128 stands for zero in the data rows.
What is the hidden score of each row? Scores go from 0 to 20, and 10 is about the middle. The score is a weighted sum of the row's numbers plus the product of two more (or one squared), each taken from its middle value.
[131 157 126 105 118 195  81 137 150 161 156 186 155  84  76 116]: 8
[147 184  81  54 188  80 118 163  75 132 129  95  96 176  84  65]: 10
[146 142 128 119 136 173  54 131 163 146 116 194 199  60  95 113]: 6
[ 84 176 127  94 130 129  88 149  94 188 138 163 149 117 115 170]: 8
[121 103 147 159 120 108 141 128 155  93 146 163 145  67 160 122]: 9
[114 155 163 137 168  55 156 120 158 101 226 185  94  99 151 174]: 8
[106 134 193 172  56 153 110 108 141 195  41 144 217 106  90 119]: 5
[ 79 157 161 131  48 174 131 151  76 136 130 167 159  42 141 148]: 11
[136  97  78 116 165 141  79 153 136 132 178 162 114  98 144  87]: 8
[142 104  97 123 188  97 105 141 103 152 100 166 186 104 104  96]: 8
[118 143 131 119 103 119 178  97 127  98 101 152 171 147 145 166]: 9
[197 201 135  81 151 182  66 186 221 236 174 153 109 170 162 190]: 4
[132 109 157 164  93 112 141 109  70 191  86 110 152 136  59 103]: 11
[ 21 130 194 178  90 134 142  81 135 161  96 166 189 107 127 127]: 8
[125 106 178 181 108  93 165 132 157 184 143 191 170  97 154  96]: 8
[163 146 125 113 146  58 104 196 151  85 100  77 106 140 169 105]: 12
[ 75 135 128 124  82 107 147 131  95 168 141 111 103  78  98  83]: 16
[133 138 195 170  97  77 151 142 122 188  60 120 179 163  94 111]: 11
[171 136 170 152 131 123  35 190 165 146 175 156 109  88  91 133]: 9
[ 97 191 179 120 125 107 136 115 144 180 135 186 175  97 166 154]: 4
[ 97 137 168 150  22 255  44 163  84 230  62 130 186  85 142 181]: 7
[101 125 123 126 152  88 119 147 159  84 150 168 140  75 154 131]: 9
[120 145 111 102 126 129 158 115  97 114 142  82  75 115  77 106]: 12
[ 87  97 162 177 117  44 173 110  45 138  87  90 134  98  91  72]: 19
[122 109  66  96 176 129 143  97 117  84 112  71  91 177 209 140]: 13
[160 121 138 141 105 142 147 109  85  84 195  99  44 158 113  75]: 12
[152 111  99 118 149 179   8 223 176 111 155 122  97 174 149 141]: 12
[186 142  58  66 166 131 159 168 215 175 175 162 116  91 122 150]: 12
[136 124 104 113 149  96 139  77 111  99  74  92 145 183 125 107]: 8
[128 139 144 133  64 178 127 141 163  98  84  51  97 200 121 187]: 15
[ 95 107 147 159  70 182 107 110  71  81 102 111 137  91  42  82]: 14
[ 59  92  72 113 179 175  86 130 119 139 169 202 157  60 170  87]: 11
[124 124 111 119 152 130 143  48 112 113 124 143 145 130 168 118]: 10
[102  57 170 213  67 194 100 103 124 121 144 182 163  47 178  97]: 12
[148 128 164 155  90 137 119 109 124 115  99  66 100 202  73 120]: 10
[ 83 141 107 102 145 108 171  38  91 133  98  80 111 161  75  35]: 9
[105 131  86  94 109 168 135 100  82  61 120  66  81 156  57  79]: 17
[155 144  53  61 154 143  98 184  96  76  76  75 126 174 189 167]: 11
[118 196 110  63 182  89 170 111 214 150 111  73  96 255 164 202]: 9
[221 166 197 152  46 179 106 134 143 171 149 149 127  87 116 142]: 6
[199 157 120 102 113 116 138 214 137 174 114 146 157 108 100 110]: 19
[ 94 186 149 100  44 170 149 177  73  80  59 129 191 154  75 159]: 13
[214 204  99  53 221  53 126 152 162 170 176 166 119 178 160 158]: 4
[116 128 163 155  95 101 171 125 102  98  76 102 150  92  73  68]: 12
[151 107 255 237  70 106 134 164 153 123 105 204 218  96 177 184]: 7
[100  75  42 104 207  91 153 109  24 139 101 107 136 106 147  39]: 10
[162 155 132 109 132 155 107 141 130 179 193 203 139  99 140 114]: 5
[118 131 160 150  96 170  95  95 121 160 143 151 135  77 158  92]: 7
[ 67 143 180 154  61 121 197  71  54 104  53  61 137 173 116 106]: 11
[147  67  82 137 161 164  80 132 143 132  98 143 165 117 140  95]: 9
[ 92  65  79 139 212  61 165  65 123  78  58  45 118 203 212 107]: 11
[150 151 136 116 159  98 152 111 177 138 172  99  62 191 182 170]: 7
[ 36 159 111  92 155 113 157  65  86  99  98 142 167 106 152 113]: 10
[189 157  77  71 178 119  90 147 121  95  82  58 109 130  99 116]: 9
[ 83 126  94 103  97 186 149 145 110 180 110 158 173 106  84  85]: 10
[ 49 130  83  95 191 110 124  86  59 111 110  69  90 118 113  58]: 10
[121  80 130 163 148  73 215  49 103 111  99  82 113 157  30 135]: 11
[125 109 195 193  75 118 115 120 159  52 129   4  20 210 141 124]: 16
[147 165 166 128 122 141 134 133 141 153 129 155 151 131 151 195]: 6
[163 125 163 155 164  85 150 165 204 186 131 162 156 144 137 184]: 9
[113 151 135 116  75 158 140 165  73  69 128 100 102 179  83 163]: 14
[172 185 163 116 128 147  85 162 165 104 190 173 113 158 175 172]: 10
[ 76 150 129 113  93 150 149 107  79 110  78 119 164 136  69 139]: 11
[ 91 146  96  92 155 127 168 128 173 106 132 166 159 132 146  97]: 12
[ 91  79  96 141 168  69 120 185 143  77  49  90 163 131 120 139]: 15
[171 139 143 134  88 150 185 143 179  89 107 136 153 156 148 179]: 12
[ 50 199 128  76  67 160 124 132 101 142  44 111 187 116  75 131]: 9
[ 72 138 120 114 164  64 143  75  66 150  78 136 178  78  90  97]: 8
[117 152 118 104 170 130  93 157 126 122 183 146  93  99 143 126]: 9
[ 73 231  78  13 115 143 172  66  80 133 115  87  99 170 125 123]: 10
[198 184 171 118  74 205  93 126 161 142 126 130 130 140 197 163]: 11
[ 87  81 152 181 130 109 112 189 159 140 167 152 118  87 141 163]: 15
[ 82 135  37  53 180 102 169 154  60 110  99 103 130 130  84  63]: 15
[ 93 135 117 113 117 101 153 122 109  78  87 109 147 182  87 113]: 11
[140 166 171 133  93 126  93 189 182  71 126  79  86 182 143 131]: 12
[172 191 105  65 181 139  53 218 130 197 151 179 152 128 189 171]: 6
[156 224 148  72  63 172 165  83 186 178  95 207 225  89 103 177]: 4
[148 126 145 141 135 109 153  63 191  67 129  82  86 184 122 217]: 13
[171 142  92  91 178 141 106 100  51 150 162 153 121 118 113 132]: 5
[206 151 157 133  88 177 143 138 154 133 127 216 204  97 229 221]: 6
[157 110  90 113 145 124 120 132 151 138  68  63 122 186 128 115]: 8
[ 87 112  37  73 168 104 196 106  43 145  56  62 134 102 102  65]: 15
[104 232  91  24 178  79 121 193  43  68 114  93 110 107  94 121]: 15
[103 106 118 136 166 136 115  90 188 166 112  71  94 142 100 176]: 9
[ 57 107  96 119 138 118 151  91  88 108 110  91 111  99 113  83]: 11
[103 107 110 131 159 130 113  92 155 126 121 119 127 137 141 120]: 10
[ 96 109 131 146  99 184 158  40 160 184 164 128  97 120 161 118]: 12
[236  92  93 129 156 111 180  58 126  99  77  37  90 174  74 213]: 9
[ 81  93 183 193  94 129  77 188 174 110 109  50  78 212 130 143]: 13
[125  75 122 160 177  83  95 182 138 124 157 160 130  87 159  68]: 12
[152  30 152 216 141 121  98 141 137 139 127 182 177 107 154 118]: 7
[133  92 163 181 122  79 115 116 146  67 136  70  70 123 181 142]: 9
[ 68 161 147 117 123  88 107 152  62 156  92  64 105 133  66  81]: 14
[115 100 104 131 131 139 166 108 164  77 146 117 101 162 156 137]: 15
[111 134 145 135 110 174 140  74 107 175 152 183 154  83  70  84]: 7
[173 177 150 107 115 165 132 127 166 112 138 123 115 148 137 189]: 11
[147 177 160 115 153  67 155 102 122 181  89 118 150 106 124 164]: 9
